A hidden rule labels the rows of this table. It goes by one to three of the table's principal directions, not those with the most spread.
[-0.5   0.18 -1.37  1.08 -0.44  0.32  1.38 -0.46  0.13 -0.49  0.34  2.23
 -0.08 -0.58  0.71  1.13 -1.3  -3.25  1.84  0.09 -0.54 -0.22 -0.69  1.14
  0.95  0.28 -1.65 -0.04 -0.13  0.07 -1.    1.44] 2
[-0.63  0.04 -0.17 -0.99  0.45  0.83 -0.03 -0.55  0.03  0.93  0.02  2.08
  0.76  0.08 -1.41  0.62 -0.32 -0.32 -0.26  0.43  1.04  0.19 -0.57  2.28
  0.61  1.52  0.02 -0.56 -0.46 -0.13 -0.34  0.12] 1
[ 0.23 -0.3  -1.08  2.82 -0.9   0.01 -0.14  0.62 -2.71 -0.75  2.79 -2.33
 -0.09 -1.33 -1.12 -0.35  1.86 -1.92  0.51 -0.96 -2.26  0.35  0.25 -1.4
 -0.83 -1.37 -1.35  2.09  0.13  0.17 -0.14  0.4 ] 4
[-0.02 -0.34  0.75 -1.33  0.36 -0.15  0.83  0.23  0.91  0.13 -1.44 -0.31
 -0.31  0.33  0.6   0.   -0.34  1.5  -0.72 -0.15  0.61  0.32  0.32  0.27
 -0.67  0.13  0.97 -0.32 -0.2  -0.2   0.55 -0.11] 3
[ 0.93  0.34  0.74  0.33  0.02  0.28 -0.78 -1.27 -0.02 -0.25  1.11 -0.5
  0.84  0.81  0.47  0.1  -0.06 -0.89  0.99 -0.1  -1.02 -0.23  0.75 -0.57
  1.19 -0.11 -0.43 -0.52  1.46 -0.28  0.21 -0.28] 5
[ 0.63  0.77  1.87 -2.24  1.12 -0.59 -0.16 -0.59  1.75  0.75 -1.66  1.75
  1.63  2.07  0.44  0.26 -1.68  2.79 -0.98  1.04  1.25  0.04  0.26  1.14
  0.08  1.04  1.53 -2.07  0.93 -0.93  1.2  -0.71] 2
[ 1.35  1.43  0.31  1.78  0.24 -1.14 -1.88 -1.39 -0.53 -0.32  1.67 -0.15
  0.81  0.83  0.94 -0.46  0.   -2.1   1.38  0.9  -1.63 -0.68 -0.19 -1.46
  1.59 -0.94 -0.74 -0.81  2.   -0.54  1.04  0.03] 1
[ 2.22  0.93  2.1   0.39  0.42 -1.49 -2.12 -0.85  0.26 -0.24  0.35 -2.24
  0.7   1.79  1.   -1.17  0.55  1.95 -0.19  0.67 -1.06 -0.67  1.01 -2.86
 -0.08 -1.43  1.12 -0.69  2.13 -0.5   1.9  -1.42] 0
[ 0.02  0.21 -0.26 -0.69  0.61  1.06  0.65 -1.83  0.1   1.3   0.04  3.68
  0.83  0.17 -2.27  1.17 -0.25 -1.98  1.17  1.3   1.08 -0.39 -1.13  3.02
  0.44  1.69 -0.12 -0.32 -0.61  0.05  0.45  0.68] 4
[-0.38  0.29  0.84 -1.46  0.35  1.17 -0.26 -0.78  0.91  0.01  0.02  1.38
  1.69  1.15  0.37  0.83 -1.45  0.23  0.32 -0.43  0.5   0.31  0.8   1.03
  1.96  1.63 -0.15 -1.78  1.01 -0.53 -0.79 -0.2 ] 4
[ 0.82 -0.03  1.76 -1.88  1.06 -1.52  1.97 -0.14  1.77  0.42 -2.36  0.74
  0.41  1.42  1.58  0.59 -1.74  2.74 -1.75  0.56  0.17  0.63  0.37  2.01
 -1.65  0.17  1.54 -1.06  0.56 -1.31  1.6   0.  ] 4
[ 0.48  0.84  2.34 -2.26  0.89 -0.96 -1.63  0.47  1.8   0.03 -1.67 -1.
  1.19  2.2   1.84 -0.93 -1.21  4.38 -1.69  0.19  1.04  0.16  1.08 -1.52
  0.62  0.14  1.91 -2.39  1.52 -0.84  0.97 -1.53] 2
[-0.03  0.11  0.29 -0.07  0.02  0.12  0.02 -0.16  0.37 -0.45 -0.24  0.03
  0.1   0.28  0.77  0.19 -0.44 -0.18  0.43 -0.33 -0.11 -0.05  0.36 -0.59
  0.62  0.13 -0.07 -0.52  0.44 -0.09 -0.19  0.09] 5
[ 0.48  0.4   0.26  0.25  0.18 -2.13 -0.26  0.99  0.71 -0.14 -1.31 -0.79
 -0.92  0.26  1.64 -0.84 -0.42  2.   -1.43  0.75 -0.04 -0.25 -0.4  -0.9
 -1.22 -1.3   0.8  -0.11  0.02 -0.24  0.72 -0.4 ] 2
[-0.05  0.77  0.27 -1.52  0.9   0.49 -0.8  -1.62  1.14  1.3  -0.64  3.34
  0.92  0.94 -0.83  0.5  -0.99 -0.54  0.45  1.57  1.68 -0.55 -1.02  2.25
  1.58  1.69  0.36 -1.67  0.04 -0.14  0.23 -0.06] 4
[-0.86  0.09 -1.06  0.63 -0.35  1.55 -0.32 -0.48 -0.88 -0.03  1.49  1.63
  0.81 -0.54 -1.38  0.75  0.   -2.4   1.36 -0.32  0.08 -0.07 -0.26  0.71
  1.55  1.14 -1.34 -0.02 -0.18  0.35 -1.37  0.54] 1
[ 0.51  0.09  1.88 -2.06  0.87  0.74 -0.35 -1.55  1.15  0.6  -0.54  1.06
  1.5   1.68 -0.09  0.77 -0.85  1.4  -0.49  0.09  0.59  0.16  0.92  1.53
  1.04  1.62  0.88 -1.69  1.1  -0.7   0.23 -0.74] 1
[ 2.29  1.54  2.65 -0.39  1.01 -2.23 -0.94 -1.11  1.58 -0.48 -1.01 -0.8
  1.18  2.65  2.88 -0.67 -1.33  1.73  0.26  1.06 -0.93 -0.46  0.9  -2.29
  0.39 -1.19  1.35 -2.17  2.85 -1.27  2.71 -0.64] 1
[-1.06 -1.45  0.13 -3.53  0.38  1.46  3.33  0.09  2.07  0.97 -2.37  1.22
 -0.44 -0.09  0.46  1.07 -1.54  0.92 -0.68 -0.57  1.72  1.17  0.14  3.97
 -0.6   1.5   0.61 -0.33 -1.36 -0.22 -0.27  0.66] 5
[ 2.05  1.68  2.67 -0.5   0.85 -2.27 -1.87 -0.7   1.85 -0.62 -1.14 -0.99
  1.15  2.81  3.13 -0.98 -1.45  2.66 -0.12  1.01 -0.51 -0.71  1.   -2.99
  0.79 -1.16  1.45 -2.46  2.85 -1.06  2.06 -1.19] 5
[ 0.01 -0.92 -0.87  1.41 -0.77  0.29  0.65  0.7  -1.59 -0.16  1.23 -1.43
 -0.69 -1.29 -1.49 -0.02  1.56 -0.32 -0.36 -0.68 -0.96  0.22  0.12 -0.06
 -1.72 -0.72 -0.56  2.19 -0.94  0.5  -0.5   0.04] 1
[-0.9  -0.85 -1.53  1.47 -1.12  0.78 -0.1   1.61 -1.85 -0.49  1.47 -2.01
 -0.85 -1.78 -1.42 -0.55  1.75 -0.42 -0.15 -1.18 -0.48  0.29  0.06 -1.25
 -0.91 -0.74 -0.86  2.11 -1.27  0.92 -1.24  0.01] 5
[ 1.33  0.5   1.72 -1.54  1.12 -0.82  0.69 -1.47  1.51  0.7  -1.61  1.09
  0.48  1.56  0.68  0.18 -0.85  0.82  0.2   1.25  0.51 -0.22 -0.05  0.82
 -0.4   0.17  1.43 -1.22  0.82 -0.72  2.3  -0.01] 4
[-0.53 -0.8  -1.23  1.57 -0.97 -0.42  0.85  1.47 -0.7  -1.09 -0.02 -2.09
 -2.01 -1.61  0.93 -0.41  0.83 -0.66  0.02 -1.05 -0.88  0.06  0.02 -1.71
 -1.11 -1.45 -0.64  1.68 -0.97  0.69 -0.84  0.51] 3
[-0.41  0.68 -0.36  0.54  0.08  0.09 -2.3  -0.22 -0.49  0.16  0.91  0.5
  0.31 -0.02 -0.52 -0.39  0.38 -0.43 -0.14  0.37  0.34 -0.47 -0.44 -0.5
  1.6   0.46 -0.32 -0.66  0.23  0.2  -0.82 -0.52] 5
[-0.89 -0.92 -2.34  1.79 -1.09  0.9   1.18  0.78 -1.81 -0.04  1.69 -0.08
 -0.91 -2.16 -1.72  0.34  1.14 -2.57  0.61 -0.59 -0.7   0.27 -0.74  1.07
 -0.88 -0.33 -1.69  2.36 -1.63  0.76 -1.32  0.97] 2
[ 0.46 -0.14  2.41 -3.3   0.98 -0.42  1.26 -0.25  2.97  0.13 -3.25  0.26
  0.33  1.96  2.32  0.33 -2.02  3.59 -1.14 -0.01  1.28  0.37  1.12  0.6
 -0.27  0.71  2.03 -2.05  0.74 -0.82  1.02 -0.58] 3
[-1.24 -0.83 -0.87 -1.92  0.31  1.51  0.49 -0.31  0.35  1.93 -0.75  3.27
 -0.04 -0.65 -3.06  0.97  0.03  0.76 -1.4   0.84  2.45  0.06 -1.25  4.53
 -0.47  2.35  0.34  0.32 -2.29  0.55 -1.35 -0.23] 3
[ 0.29  0.96  0.24 -0.77  0.72 -1.05 -0.98 -0.11  0.64  1.05 -0.47  1.42
  0.73  0.84 -0.12 -0.5  -0.74  1.08 -0.82  1.6   0.91 -0.2  -0.99  1.14
  0.15  0.17  0.62 -1.06  0.21 -0.49  0.93 -0.39] 2
[-0.3  -0.23 -1.05  1.1  -0.36 -0.03  0.19  0.64 -1.28  0.26  0.92  0.28
 -0.1  -0.93 -1.61  0.04  0.78 -0.41 -0.4   0.14 -0.24  0.08 -0.6   0.69
 -1.1  -0.17 -0.49  1.28 -0.91  0.27 -0.35  0.2 ] 4
[ 0.2   0.59  0.75  0.03  0.48 -0.82 -1.17  0.08 -0.19  0.04  0.18 -0.07
  0.84  0.71  0.18 -0.17 -0.19  1.34 -1.22  0.19 -0.25  0.14  0.21 -0.13
  0.21  0.19  0.45 -0.83  0.82 -0.66  0.22 -0.58] 4
[-0.9  -0.94 -1.69  1.1  -0.84  1.    0.45  1.14 -1.85  0.27  1.21 -0.38
 -0.66 -1.82 -2.71 -0.05  1.73 -0.62 -0.23 -0.49  0.14  0.2  -0.56  0.44
 -1.47 -0.06 -0.68  2.29 -1.92  0.96 -1.    0.21] 3
[-1.15 -0.27 -1.96  1.06 -0.66  1.86  0.25 -0.54 -1.1   0.    1.58  1.64
 -0.18 -1.44 -1.53  0.77  0.46 -3.92  2.04 -0.36  0.05 -0.19 -0.79  0.97
  1.47  0.88 -1.82  0.74 -0.94  0.83 -1.58  1.1 ] 4
[ 0.73  0.33  0.9   0.24 -0.12 -2.27 -1.6   1.37  0.93 -0.62 -1.16 -2.48
 -0.87  0.72  2.34 -1.39 -0.22  3.81 -2.2   0.2  -0.28 -0.41  0.57 -2.46
 -0.92 -1.69  1.07 -0.31  0.64 -0.13  0.   -1.52] 2
[ 0.28  0.35  0.42  0.75 -0.24 -0.57 -0.33  0.52 -0.07 -1.31  0.33 -2.53
 -0.21  0.2   2.29 -0.77 -0.04 -0.49  0.87 -0.97 -1.25  0.2   0.9  -3.04
  0.77 -1.36 -0.24 -0.38  1.31 -0.25  0.53  0.19] 1
[ 1.17  0.87  1.99 -1.4   1.01 -1.19  0.29 -0.58  1.42  0.03 -1.13 -0.25
  1.23  1.94  2.04 -0.23 -1.45  1.48 -0.13  0.53 -0.21  0.37  0.66 -0.32
  0.19 -0.32  1.14 -1.84  1.84 -1.29  2.19 -0.13] 4
[ 1.41 -0.26  1.07 -0.75  0.58  0.03  1.41 -1.93  0.76  0.72 -0.67  1.12
  0.12  0.78 -0.5   0.79 -0.07 -0.5   0.73  0.88 -0.12 -0.33  0.03  1.67
 -0.92  0.26  0.65  0.11  0.25 -0.25  1.57  0.22] 4
[ 0.27 -0.04  0.92 -0.71  0.3  -0.17 -0.7  -0.11  0.45  0.06 -0.79 -0.69
 -0.24  0.48  0.14 -0.38  0.4   1.54 -0.59  0.01  0.51 -0.2   0.37 -0.94
 -0.14  0.04  1.01 -0.36  0.13  0.1   0.42 -0.68] 4
[ 0.38  0.14  0.65 -0.72  0.24 -0.23  0.38 -0.29  0.96 -0.02 -0.93  0.43
  0.15  0.7   0.7   0.11 -0.7   0.72  0.17  0.28  0.37 -0.16  0.21 -0.1
 -0.05  0.05  0.5  -0.59  0.31 -0.14  0.47 -0.09] 3
[-0.15 -0.17 -1.    1.09 -0.42 -0.38  1.53  0.61 -0.49 -0.3   0.22  0.44
 -0.31 -0.75  0.02  0.37 -0.29 -1.14  0.42 -0.03 -0.65  0.18 -0.45  0.52
 -1.06 -0.58 -0.74  0.96 -0.52  0.   -0.06  0.93] 4
[-0.82 -1.44 -0.37 -0.84 -0.83  1.29  0.62  1.36 -0.01 -0.3  -0.43 -2.46
 -1.26 -1.02 -0.28 -0.51  1.07  1.43 -0.53 -1.5   0.6   0.43  0.82 -0.95
 -0.88 -0.31  0.24  1.34 -1.31  0.96 -1.09 -0.48] 4
[-0.38 -0.07 -0.34 -0.43  0.1  -0.11  0.63  0.16  0.45  0.27 -0.51  0.96
 -0.07 -0.12  0.24  0.33 -0.71  0.01 -0.39  0.21  0.37  0.18 -0.39  1.32
 -0.08  0.36 -0.11 -0.2  -0.38 -0.15 -0.3   0.28] 2
[-1.21  0.27 -2.05 -0.06  0.3   1.46  2.37 -1.56  0.04  0.96  0.18  5.64
  0.52 -0.89 -1.57  2.05 -1.5  -5.25  2.58  1.13  0.95 -0.06 -2.09  4.48
  1.34  2.07 -1.71 -0.35 -1.23  0.03 -0.45  2.46] 3
[ 0.1   0.59  0.27  0.09  0.09 -0.15 -0.63 -0.15  0.24 -0.38  0.29 -0.16
  0.59  0.55  1.02 -0.17 -0.59 -0.37  0.53 -0.08 -0.32 -0.02  0.28 -0.84
  1.15 -0.11 -0.26 -0.9   0.96 -0.32  0.06  0.01] 2
[ 0.39  1.05 -0.58  3.24 -0.64 -1.55 -2.79  0.9  -1.63 -1.6   1.69 -3.18
 -0.94 -0.62  1.47 -1.77  1.51 -1.24  0.8  -0.35 -1.82 -0.73  0.03 -5.22
  0.92 -2.35 -0.71  0.41  1.11  0.41  0.16 -0.25] 0
[-0.56 -1.18 -0.24 -0.92 -0.11 -0.23  1.72  1.17  0.36  0.26 -1.32 -0.9
 -1.28 -0.82  0.22  0.05  0.11  1.68 -1.79 -0.56  0.39  0.72  0.04  1.44
 -1.91 -0.17  0.57  1.   -1.35  0.04 -0.28  0.05] 2
[ 0.   -0.69  0.23 -0.84  0.23 -0.01  1.96  0.23  0.33  0.14 -1.34 -0.48
 -0.95 -0.4   0.05  0.06  0.31  0.19  0.02 -0.21  0.35  0.43 -0.06  0.33
 -1.52 -0.27  0.79  0.65 -0.82  0.06  1.21  0.65] 4
[-1.52 -2.22 -2.75  1.74 -1.87  1.7   3.31  1.78 -1.63 -1.03  0.58 -1.41
 -2.45 -3.22 -1.18  0.63  1.49 -2.58  1.17 -2.03 -0.67  0.49 -0.08 -0.11
 -2.13 -0.8  -1.69  3.65 -2.78  1.56 -1.98  1.53] 4
[-1.01  0.06 -0.65 -0.01 -0.04  1.4  -0.17 -0.21 -0.68  0.02  0.76  1.24
  0.63 -0.46 -1.22  0.49  0.13 -1.67  1.02 -0.4   0.53  0.14 -0.22  0.32
  1.28  1.16 -0.65 -0.26 -0.33  0.27 -0.73  0.54] 3
[-1.74 -1.38 -2.16  0.3  -0.76  2.2   2.01  0.61 -1.66  0.52  1.31  1.45
 -0.12 -2.09 -3.    1.28  0.73 -2.12  0.13 -0.99  0.3   0.85 -0.6   3.18
 -0.75  1.37 -1.43  1.95 -2.2   0.62 -1.9   1.08] 4
[-1.59 -1.05 -3.    1.05 -0.78  1.82  2.79  0.27 -1.75  0.7   1.44  2.8
 -0.27 -2.42 -3.08  1.53  0.36 -4.02  1.2  -0.16  0.12  0.58 -1.57  3.95
 -0.91  1.05 -2.06  2.24 -2.47  0.64 -1.41  2.  ] 4
[-0.46 -0.46 -0.75 -0.23  0.09  1.74  1.06 -1.73 -0.27  0.75  0.49  2.88
  0.17 -0.58 -2.02  1.51  0.11 -2.89  1.41  0.27  0.53 -0.19 -0.69  2.86
  0.72  1.72 -0.8   0.28 -0.86  0.36 -0.67  0.92] 4
[ 0.05  0.76  0.4  -1.01  0.61 -0.13 -0.18 -0.78  1.13  0.61 -0.67  2.65
  1.12  1.08  0.14  0.58 -1.56  0.22  0.08  1.05  0.91 -0.27 -0.49  1.63
  0.94  1.09  0.16 -1.52  0.42 -0.47  0.08 -0.01] 2
[-0.43  0.2  -0.61  0.78 -0.37  0.1  -1.7   1.05 -1.15 -0.05  0.96 -1.28
 -0.1  -0.59 -1.07 -1.07  1.27  0.49 -0.29 -0.12  0.25 -0.12 -0.21 -1.8
  0.06 -0.5  -0.05  0.58 -0.4   0.55 -0.29 -0.55] 3
[-0.3   0.54 -0.36 -0.63  0.52 -0.35 -0.47 -0.45  0.71  1.07 -0.94  3.08
  0.14  0.25 -0.99  0.34 -0.69  0.33 -0.53  1.6   1.57 -0.63 -1.38  1.99
  0.12  1.06  0.41 -0.7  -0.82  0.1  -0.15 -0.08] 3
[ 0.03  1.35  1.22 -1.83  1.25  0.52  0.59 -2.38  2.15  0.1  -1.03  4.14
  2.11  2.08  1.84  1.6  -3.17 -2.08  2.04  0.73  0.62 -0.06 -0.02  1.96
  3.27  2.11 -0.22 -3.54  1.91 -1.24  0.56  1.06] 2
[-0.2   0.5   0.63 -0.53  0.13 -0.34 -1.63  0.83  0.26 -0.25 -0.04 -1.27
  0.57  0.67  0.84 -0.86 -0.23  1.97 -0.94 -0.32  0.29  0.17  0.57 -1.53
  0.82 -0.15  0.47 -1.    0.74 -0.24 -0.18 -0.91] 2
[ 0.54  1.11  1.39 -0.64  0.53 -1.24 -2.7  -0.11  1.33 -0.33 -0.86 -1.11
  0.12  1.46  2.33 -1.19 -0.61  2.09 -0.72  0.45  0.36 -0.6   0.47 -2.41
  1.69 -0.43  0.98 -2.05  1.53 -0.32  0.32 -1.3 ] 0
[ 0.   -0.42  0.62 -2.55  0.93  0.23  2.65 -1.17  2.13  1.09 -2.4   2.91
  0.    0.71  0.46  1.35 -1.86  0.2  -0.19  0.85  1.34  0.33 -0.5   3.95
 -0.48  1.42  0.78 -0.98 -0.56 -0.6   0.73  0.75] 3
[ 0.75  0.13  1.38 -0.71  0.53 -0.8  -0.19  0.09  0.32 -0.11 -0.47 -1.93
  0.18  0.82  1.1  -0.67  0.14  1.6  -0.77 -0.21 -0.45  0.44  0.77 -1.05
 -0.43 -0.68  1.03 -0.48  0.97 -0.64  1.44 -0.45] 1
[-0.92 -1.08 -0.65 -0.34 -0.51  0.95  2.23  0.78  0.06 -0.46 -0.45 -0.19
 -0.55 -0.9   0.22  0.77 -0.37 -0.46  0.14 -1.26 -0.07  0.73  0.41  0.88
 -0.66  0.27 -0.51  0.79 -0.9   0.17 -0.94  0.79] 2
[ 1.92  0.59  2.29 -0.63  0.31 -1.48 -0.82 -0.82  2.23 -0.81 -1.93 -1.46
 -0.39  2.02  3.01 -0.7  -0.81  2.38  0.36  0.52 -0.21 -1.05  1.18 -3.13
  0.1  -1.29  1.45 -1.34  1.75 -0.14  1.36 -1.1 ] 4
Here are more rows. What is the label of each one?
[ 0.56 -0.03 -0.9   2.45 -0.77 -0.94 -0.89  0.59 -1.48 -0.44  1.43 -1.6
 -0.86 -0.93 -0.45 -0.67  1.4  -0.49 -0.19  0.09 -1.38 -0.49 -0.26 -1.5
 -1.09 -1.57 -0.68  1.69 -0.2   0.47 -0.28 -0.27] -> 1
[ 2.26  0.96  3.18 -0.07  0.59 -2.5  -2.42 -0.19  1.29 -1.07 -1.2  -3.47
  0.1   2.37  3.1  -1.49  0.    4.2  -1.28  0.15 -1.02 -0.71  1.8  -4.59
 -0.23 -1.83  2.08 -1.51  2.64 -0.72  1.84 -1.98] -> 0
[-0.18 -1.16 -0.27  0.5  -0.78 -0.19  0.52  1.66 -0.62 -0.73 -0.02 -3.61
 -1.54 -1.1   0.6  -0.84  1.32  1.4  -1.13 -1.42 -0.77  0.52  0.83 -1.71
 -1.65 -1.45  0.16  1.71 -0.68  0.46 -0.4  -0.37] -> 5
[-0.32 -0.31 -0.76 -0.25  0.1   0.37  1.82 -0.22 -0.11  0.57 -0.11  1.6
  0.   -0.55 -0.79  0.75 -0.38 -1.46  0.42  0.32  0.19  0.37 -0.76  2.36
 -0.64  0.49 -0.41  0.49 -0.82 -0.13  0.26  1.04] -> 2
[ 0.22 -0.53 -0.41  0.23 -0.24 -0.26  2.32 -0.04  0.36 -0.32 -0.49 -0.13
 -0.81 -0.48  1.14  0.51 -0.55 -1.35  0.72 -0.25 -0.8   0.32 -0.05  0.82
 -0.92 -0.67 -0.48  0.71 -0.24 -0.18  0.41  1.06] -> 1
[-0.91 -0.19 -2.17  1.24 -0.25  1.28  1.25 -0.63 -1.76  0.79  1.68  3.06
  0.3  -1.59 -2.99  1.2   0.51 -4.03  1.42  0.51  0.02  0.1  -1.63  3.05
 -0.02  1.11 -1.64  1.29 -1.47  0.37 -0.6   1.58] -> 1
[-0.61 -1.37 -0.6   0.6  -0.95  0.32  1.16  1.77 -0.81 -1.13 -0.02 -3.98
 -1.95 -1.59  0.86 -0.77  1.48  0.21 -0.24 -2.01 -0.88  0.72  0.91 -2.28
 -1.31 -1.49 -0.13  1.88 -0.87  0.65 -0.39  0.25] -> 0
[ 0.28 -0.29 -0.1   0.31 -0.11 -0.28  0.83  0.05 -0.18 -0.04  0.03 -0.38
 -0.32 -0.25  0.11  0.13  0.14 -0.18 -0.11 -0.06 -0.54  0.17  0.02  0.37
 -0.83 -0.43 -0.08  0.62 -0.11 -0.11  0.3   0.26] -> 1
[-0.91 -0.21 -1.75  1.22 -0.7   0.39 -0.77  1.28 -1.67  0.21  1.5  -0.75
 -0.47 -1.52 -1.66 -0.73  1.35 -0.75 -0.25 -0.18  0.05  0.12 -0.78 -0.25
 -0.35 -0.46 -0.85  1.45 -1.19  0.71 -0.88  0.03] -> 1
[-0.29  0.08  0.62 -0.92  0.06  0.15 -1.75  0.14  0.88 -0.08 -0.56 -0.75
 -0.16  0.53  0.85 -0.54 -0.14  1.79 -0.9  -0.26  0.76 -0.26  0.53 -0.96
  1.21  0.37  0.53 -1.    0.31  0.2  -0.97 -1.16] -> 0
[ 1.35  1.2   2.22 -1.12  1.21 -1.37 -2.97 -0.96  0.73  0.92 -0.23  0.
  1.51  2.2   0.04 -0.79 -0.18  3.33 -1.97  1.39  0.46 -0.43  0.31 -0.14
  0.57  0.34  1.69 -1.92  1.71 -0.92  1.25 -1.88] -> 2
[-1.67 -0.99 -1.44  0.36 -0.61  2.42 -0.67  0.12 -1.65  0.25  1.45  0.34
 -0.4  -1.72 -2.89  0.48  1.76 -1.5   0.16 -1.11  0.73  0.12 -0.2   0.74
  0.82  1.5  -0.88  1.18 -1.63  1.14 -2.25  0.01] -> 4
[-1.33 -2.01 -1.08 -1.5  -0.43  2.48  4.07 -0.44  0.49  0.42 -0.7   2.02
 -0.61 -1.31 -1.08  2.21 -0.73 -1.81  0.48 -1.23  0.55  0.96  0.09  4.53
 -0.71  1.83 -0.93  1.17 -1.92  0.31 -1.69  1.4 ] -> 1
[ 0.19 -0.35 -1.03  2.38 -0.92 -0.36 -0.4   0.72 -1.71 -0.73  1.56 -2.02
 -0.97 -1.24 -0.44 -0.54  1.58 -1.03  0.23 -0.58 -1.48 -0.2   0.04 -1.78
 -0.86 -1.44 -0.9   1.86 -0.32  0.58 -0.51  0.04] -> 5
[ 0.13  0.11 -0.18  1.14 -0.45 -0.07 -1.03  0.41 -0.85 -0.39  1.   -0.77
  0.2  -0.17 -0.57 -0.28  0.66  0.36 -0.15 -0.24 -0.5  -0.27  0.29 -1.25
 -0.14 -0.4  -0.31  0.53  0.14  0.27 -0.58 -0.49] -> 1
[ 1.76  1.22  1.47  0.39  0.82 -2.66 -0.84 -0.35  0.6   0.14 -0.55 -0.25
  0.66  1.6   1.45 -0.67 -0.71  1.84 -1.04  1.48 -0.83 -0.36 -0.12 -0.66
 -0.88 -1.21  1.03 -0.95  1.58 -1.1   2.12 -0.58] -> 4
[ 0.78  0.44  1.42 -0.29  0.32 -1.16 -0.9   0.21  0.8  -0.33 -1.14 -0.62
  0.17  1.14  0.91 -0.42 -0.27  2.7  -0.96  0.29  0.16 -0.44  0.61 -1.71
 -0.56 -0.41  1.23 -0.76  0.74 -0.23  0.6  -0.99] -> 3
[-1.09 -1.68 -2.36  0.94 -1.04  0.49  2.05  1.06 -0.81  0.27 -0.14  0.
 -2.51 -2.56 -1.29  0.4   1.14 -1.25 -0.53 -0.38  0.13  0.09 -1.07  1.96
 -2.1  -0.36 -0.89  2.81 -2.83  1.16 -1.61  0.78] -> 0
[ 1.43  1.27  0.71  1.68  0.48 -1.96 -1.6  -0.63 -0.5  -0.19  0.26  0.07
  0.19  0.75  0.12 -0.65  0.53  0.03  0.25  1.39 -0.77 -0.99 -0.49 -2.06
 -0.38 -1.11  0.58 -0.3   1.06 -0.26  1.69 -0.31] -> 0
[-0.14  0.09  0.49 -1.44  0.67  0.6   0.97 -1.18  1.11  0.54 -1.05  2.23
  0.47  0.6   0.09  0.94 -1.09 -0.73  0.66  0.45  0.88  0.03 -0.24  1.86
  0.77  1.31  0.29 -1.14  0.05 -0.32  0.37  0.54] -> 0
[-0.61 -0.85 -1.1  -0.35  0.    0.6   3.62 -0.25  0.13  0.43 -0.62  2.34
 -0.33 -0.95 -0.51  1.59 -0.95 -2.21  0.67 -0.01  0.01  0.71 -0.79  3.62
 -1.19  0.72 -0.76  0.84 -1.27 -0.22  0.02  1.82] -> 4
[-0.46 -0.47 -1.55  2.47 -0.95  0.32  0.07  0.81 -2.37 -0.51  2.31 -0.85
 -0.15 -1.55 -1.52  0.18  1.31 -1.64  0.02 -0.84 -1.51  0.28 -0.11 -0.13
 -0.75 -0.53 -1.48  1.95 -0.57  0.35 -1.21  0.42] -> 4
[-0.19  0.46  0.    0.01 -0.03 -0.01 -0.77  0.16  0.17 -0.28  0.15 -0.17
  0.31  0.27  0.7  -0.32 -0.38 -0.14  0.37 -0.09  0.07 -0.07  0.1  -0.93
  1.04 -0.06 -0.19 -0.69  0.5  -0.04 -0.19 -0.09] -> 5
[ 0.68  1.04  1.65 -0.63  0.63 -1.21 -1.47 -0.42  1.53 -0.57 -1.32 -0.21
  0.33  1.64  2.38 -0.47 -1.12  1.68 -0.19  0.39  0.19 -0.54  0.62 -2.06
  1.24 -0.18  1.01 -2.08  1.6  -0.51  0.64 -0.73] -> 3
[ 0.38  0.71  1.17 -1.1   0.76 -1.97 -1.8   0.78  1.2   0.52 -1.67 -0.57
 -0.16  1.12  1.14 -1.19 -0.42  3.88 -2.53  1.07  1.03 -0.24 -0.23 -0.65
 -0.49 -0.41  1.74 -1.23  0.31 -0.45  0.76 -1.4 ] -> 1
[-0.73 -0.32 -0.98 -0.29  0.08  0.5   0.78  0.02 -0.28  0.83 -0.06  1.83
 -0.14 -0.75 -1.49  0.57 -0.01 -0.72 -0.29  0.48  0.8   0.16 -1.    2.4
 -0.43  0.89 -0.27  0.48 -1.25  0.2  -0.45  0.5 ] -> 1
[-0.66  0.68  0.23 -1.8   0.68  0.28 -1.01 -0.22  1.21  1.03 -0.87  2.74
  1.16  0.96 -0.48  0.26 -1.4   1.4  -0.85  1.04  1.95 -0.13 -0.65  1.97
  1.22  1.67  0.5  -1.76 -0.14 -0.26 -0.57 -0.53] -> 2
[ 0.71  0.25  0.51  0.11 -0.23 -1.17 -0.05  0.51  1.2  -0.88 -1.26 -1.69
 -1.05  0.47  2.52 -0.9  -0.46  0.88  0.46  0.05 -0.22 -0.51  0.37 -2.68
 -0.2  -1.59  0.48 -0.29  0.55  0.18  0.69 -0.22] -> 4
[ 0.41 -0.12  0.9  -0.98  0.16  0.18 -0.84 -0.08  0.44  0.44 -0.37 -0.38
  0.39  0.71 -0.64 -0.3   0.27  2.2  -0.91  0.2   0.7  -0.17  0.47 -0.11
 -0.35  0.28  0.92 -0.2   0.07  0.1   0.07 -1.1 ] -> 0
[ 0.25  0.58 -0.14  1.32 -0.08 -0.83 -1.59 -0.31 -0.32 -0.38  0.69 -0.16
 -0.19  0.06  0.7  -0.23  0.12 -0.52 -0.16  0.26 -0.76 -0.55 -0.16 -0.88
  0.91 -0.36 -0.44 -0.33  0.69 -0.03 -0.59 -0.34] -> 2
[ 0.81  0.55  0.72 -0.54  0.56 -0.39  0.29 -1.25  0.92  0.32 -0.46  1.25
  0.58  0.99  0.67  0.36 -0.93 -0.54  0.71  0.85 -0.03 -0.26 -0.14  0.78
  0.53  0.2   0.2  -0.99  0.83 -0.52  1.    0.23] -> 3
